(in the rows, 128 means zero)
Rotation paths and how fast each direction turns (deg/step)
Each turn is a multiple of 5 degrees from 10 to 175, or 0.
Each row of a path follows its step; steps can be skipped.

step 1: [127 126 126 126 137 128 124 127 137 130 124 118 127 125 135 132 121 129
 125 126 132 126 119 124 119 131 126 122 130 131 125 121 120 134 131 137
 124 123 134 127 126 140 129 128 139 128 133 127 130 127 139 134 114]
step 3: [133 128 122 126 125 131 128 123 145 130 129 128 132 130 137 134 120 130
 134 113 133 141 133 129 131 130 131 128 118 132 134 137 132 130 119 132
 132 126 133 132 132 129 132 132 133 135 123 132 131 126 128 130 126]
step 4: [133 132 126 126 124 127 127 121 131 124 123 116 120 129 135 133 133 127
 133 121 130 130 132 129 141 124 122 129 126 127 124 118 129 144 129 136
 137 121 125 122 129 125 136 119 123 132 132 127 126 131 135 133 131]
step 5: [133 136 125 118 137 122 136 123 128 134 127 123 130 127 140 133 130 126
 127 122 131 130 122 133 121 129 135 118 123 120 124 124 124 138 131 118
 121 131 128 121 125 131 129 124 134 136 128 128 129 119 129 131 129]
step 6: [124 130 131 125 127 129 126 123 136 122 122 123 126 126 133 131 124 131
 121 139 133 128 133 126 115 130 120 122 119 136 132 123 126 136 129 131
 131 124 128 136 123 137 130 120 135 130 124 122 127 120 127 138 120]
step 7: [127 122 131 112 124 130 124 126 128 132 125 125 122 129 133 128 126 128
 135 120 130 132 125 119 118 128 128 125 135 128 128 131 134 137 130 132
 137 119 126 132 134 128 128 131 139 140 117 133 133 133 126 125 126]
step 8: [135 125 125 122 118 134 127 128 139 130 127 128 125 126 130 136 120 133
 127 115 133 133 127 130 139 131 133 126 123 122 127 132 127 130 132 131
 137 124 137 126 113 131 128 126 128 133 128 123 130 127 132 137 122]
step 10: [131 133 129 126 132 127 136 122 136 120 123 128 124 132 141 134 139 121
 123 126 131 134 127 126 129 131 131 127 124 131 125 123 137 132 129 117
 130 131 127 129 120 137 130 121 138 133 121 130 138 119 126 130 135]
step 12: [125 130 135 113 118 133 120 123 123 137 120 122 123 127 122 129 127 131
 125 123 131 135 132 120 123 135 137 124 133 123 127 129 124 140 129 121
 135 128 123 132 122 132 126 131 132 136 127 127 129 128 128 137 131]
Directions:
[127 130 128 127 130 132 126 130 127 128 127 128 130 127 127 128 126 127
 124 126 127 127 126 127 124 129 127 126 128 131 126 127 127 128 130 129
 130 128 127 130 128 129 128 127 129 128 128 129 127 127 128 127 130] | 70
[128 126 130 126 128 130 127 127 130 130 124 129 129 130 129 129 126 127
 128 129 129 127 128 127 127 130 125 128 129 127 129 129 130 128 126 126
 129 129 129 127 129 126 129 130 125 127 127 128 128 130 126 129 128] | 80

step 0: [115 126 123 125 129 129 131 130 127 133 118 133 123 128 131 128 133 126
 140 135 117 133 121 129 121 130 125 127 127 123 123 121 132 134 125 132
 128 129 126 136 127 129 134 127 124 136 132 127 122 135 123 118 126]
step 5: [134 126 125 130 124 125 126 126 128 127 126 121 133 135 126 127 120 131
 137 122 139 129 123 131 128 125 136 128 120 124 127 125 130 131 125 121
 122 134 128 119 132 116 138 126 119 133 122 137 130 128 123 124 123]
step 6: [131 123 127 131 134 118 134 130 127 137 122 139 122 131 135 128 132 126
 124 127 134 127 121 144 119 124 129 132 125 132 125 122 130 126 128 135
 127 124 125 132 132 124 132 135 119 132 122 126 131 126 130 133 127]
step 7: [128 120 122 129 125 128 124 135 135 124 125 130 119 130 136 131 116 138
 126 135 126 128 129 128 122 123 139 126 131 125 133 124 130 132 122 142
 128 138 133 124 130 123 126 126 131 131 123 123 133 134 129 129 128]
step 8: [129 133 126 134 129 129 133 126 128 125 114 121 130 133 130 128 126 123
 131 131 127 131 131 138 116 125 131 117 122 124 131 132 128 139 126 124
 128 129 125 132 135 121 133 124 129 128 126 131 123 140 123 131 122]
step 10: [121 125 117 125 130 132 128 121 130 126 121 128 112 128 132 129 118 137
 123 126 125 131 126 129 129 125 138 118 128 129 126 131 133 136 133 134
 132 122 124 134 128 136 132 130 130 124 128 134 134 127 126 126 129]
step 11: [126 127 123 127 123 120 130 133 128 120 123 120 132 131 131 119 131 135
 132 131 125 133 123 121 118 131 129 123 122 124 127 133 131 132 138 122
 130 130 135 140 133 121 130 126 135 131 128 137 132 128 131 136 128]
step 13: [117 126 126 128 125 123 122 137 129 120 128 132 120 134 125 121 121 129
 126 124 133 129 121 128 125 128 138 126 123 123 120 130 135 132 123 125
 130 130 128 130 118 135 130 128 120 130 119 133 128 119 130 121 126]
step 14: [128 124 129 127 120 120 137 126 126 125 119 128 125 123 133 118 126 119
 129 128 130 122 121 131 135 121 130 125 117 128 131 126 131 130 134 129
 134 138 132 131 135 123 131 126 125 139 126 133 133 126 131 131 134]
Directions:
[128 128 127 127 128 126 127 129 128 128 130 127 129 131 129 124 129 132
 127 128 130 128 127 130 130 127 128 130 128 126 129 130 127 128 129 126
 130 126 130 127 127 127 128 129 124 129 128 128 130 126 128 127 130] | 45

step 0: [134 130 132 120 130 138 124 122 132 116 131 125 134 120 138 120 135 129
 126 127 134 131 133 127 130 132 128 129 124 129 125 120 122 119 127 125
 128 125 126 132 145 134 122 120 133 130 117 131 129 136 125 130 124]
step 1: [128 128 133 136 129 128 129 123 126 127 129 129 127 127 131 128 118 130
 121 122 131 140 129 117 118 124 132 126 131 119 136 130 129 121 127 122
 133 117 136 127 121 125 127 129 117 121 127 122 119 132 141 121 130]
step 3: [127 125 126 133 120 128 138 139 129 114 132 120 134 124 122 124 128 123
 129 124 120 124 131 121 117 130 124 124 133 128 134 129 125 128 133 135
 127 135 128 132 131 135 130 134 120 136 114 127 126 136 130 123 128]
step 4: [132 128 122 132 131 128 126 130 136 127 125 129 126 129 129 126 119 125
 121 128 141 132 117 123 136 130 122 128 130 123 128 134 134 133 131 128
 120 119 126 116 124 113 135 137 126 134 129 132 132 131 124 125 121]
step 6: [121 124 134 129 133 135 124 127 117 122 122 122 138 128 128 119 125 123
 130 134 122 132 121 121 129 127 132 128 138 125 133 132 121 131 121 143
 124 128 125 132 121 122 126 136 135 124 128 125 138 126 131 129 126]
step 7: [122 125 127 120 117 129 137 121 136 136 132 129 128 125 128 130 134 125
 117 140 137 133 125 132 127 133 128 133 129 116 120 127 126 125 124 127
 124 133 134 127 136 123 128 128 119 128 135 120 134 122 122 129 124]
step 11: [126 130 127 133 129 124 125 115 131 126 136 124 132 122 132 130 129 120
 134 120 122 134 126 123 119 128 131 126 118 142 132 127 127 130 123 129
 130 124 135 125 129 120 142 127 130 126 124 142 132 131 128 136 123]
step 13: [137 132 127 127 136 130 135 118 131 122 122 124 125 129 121 119 132 128
 122 136 126 130 134 129 129 129 134 128 124 143 133 128 123 126 125 135
 136 139 124 136 123 129 135 120 125 133 133 125 127 133 130 124 140]
step 14: [124 124 132 129 120 131 129 121 124 130 144 132 120 135 129 125 125 125
 128 125 129 122 126 122 127 127 133 128 126 120 131 148 133 122 133 129
 122 135 130 137 130 121 127 125 130 133 123 138 131 136 132 131 128]
Directions:
[126 128 130 130 131 127 128 126 127 130 128 129 130 130 130 126 125 127
 126 128 126 128 128 127 127 129 129 127 126 127 129 129 130 129 131 128
 127 129 129 128 126 127 128 128 125 128 125 128 130 127 128 129 126] | 140

step 3: [119 135 127 129 120 130 121 124 134 125 136 123 126 128 129 132 135 130
 120 136 135 121 131 120 127 128 130 134 127 121 133 123 127 124 126 122
 139 123 133 126 129 126 132 136 133 134 134 132 130 129 128 118 130]
step 5: [135 127 124 133 123 124 121 124 119 133 137 130 120 128 130 129 136 125
 134 125 129 132 116 123 132 130 131 125 139 134 124 123 135 126 125 122
 125 122 126 123 127 124 130 131 123 130 136 122 127 133 133 134 120]
step 6: [122 130 118 119 122 133 114 130 131 135 127 130 133 116 125 129 128 129
 129 139 120 125 129 129 121 132 124 133 129 129 130 131 125 119 127 131
 132 130 126 134 123 126 128 129 121 127 122 126 122 125 125 121 132]
step 7: [134 134 130 125 129 126 133 127 125 131 119 132 130 134 128 128 121 127
 121 128 133 126 129 129 134 138 134 134 127 124 129 126 136 121 135 123
 138 134 121 129 129 141 132 127 126 131 131 124 134 133 130 139 122]
step 8: [134 132 129 122 133 130 126 138 125 129 133 126 130 131 136 118 129 136
 141 137 131 128 123 126 127 120 129 130 127 141 135 127 127 132 129 130
 124 118 132 127 134 132 127 135 120 128 134 125 127 131 124 124 125]
step 9: [117 120 118 129 125 125 125 128 132 127 124 125 131 123 127 121 130 135
 128 131 115 139 128 129 125 128 132 132 131 118 121 127 125 131 123 125
 130 136 133 134 134 131 122 132 126 130 127 127 131 128 129 141 129]
step 10: [130 131 121 120 133 131 136 132 116 131 133 132 124 138 120 124 126 121
 131 121 128 129 135 139 130 132 124 129 122 120 128 127 128 126 134 116
 126 127 123 125 133 126 129 130 121 130 129 132 126 127 126 122 126]
step 12: [120 127 128 128 127 127 127 129 120 128 118 123 125 131 126 131 121 129
 125 122 121 133 129 128 142 122 122 129 135 126 130 132 128 131 121 129
 128 130 137 121 126 132 126 136 128 119 120 131 126 130 113 132 126]
step 13: [130 126 123 128 142 130 133 131 138 135 141 130 125 134 132 127 129 129
 123 134 135 128 135 140 131 126 134 130 128 121 127 127 120 131 130 131
 125 129 126 128 123 126 136 124 133 123 124 130 126 133 128 129 138]
Directions:
[126 128 129 126 131 130 128 126 131 128 128 128 128 130 126 129 129 128
 126 130 127 129 129 128 127 129 127 129 128 123 128 127 128 128 129 126
 128 130 127 126 126 130 129 129 126 128 127 126 128 128 128 126 129] | 115
[127 127 128 126 131 125 127 129 126 127 126 129 129 128 129 129 127 127
 128 124 126 127 129 126 129 129 128 128 128 126 129 125 129 126 128 128
 127 127 127 127 127 130 125 127 129 128 125 129 129 126 128 132 127] | 140
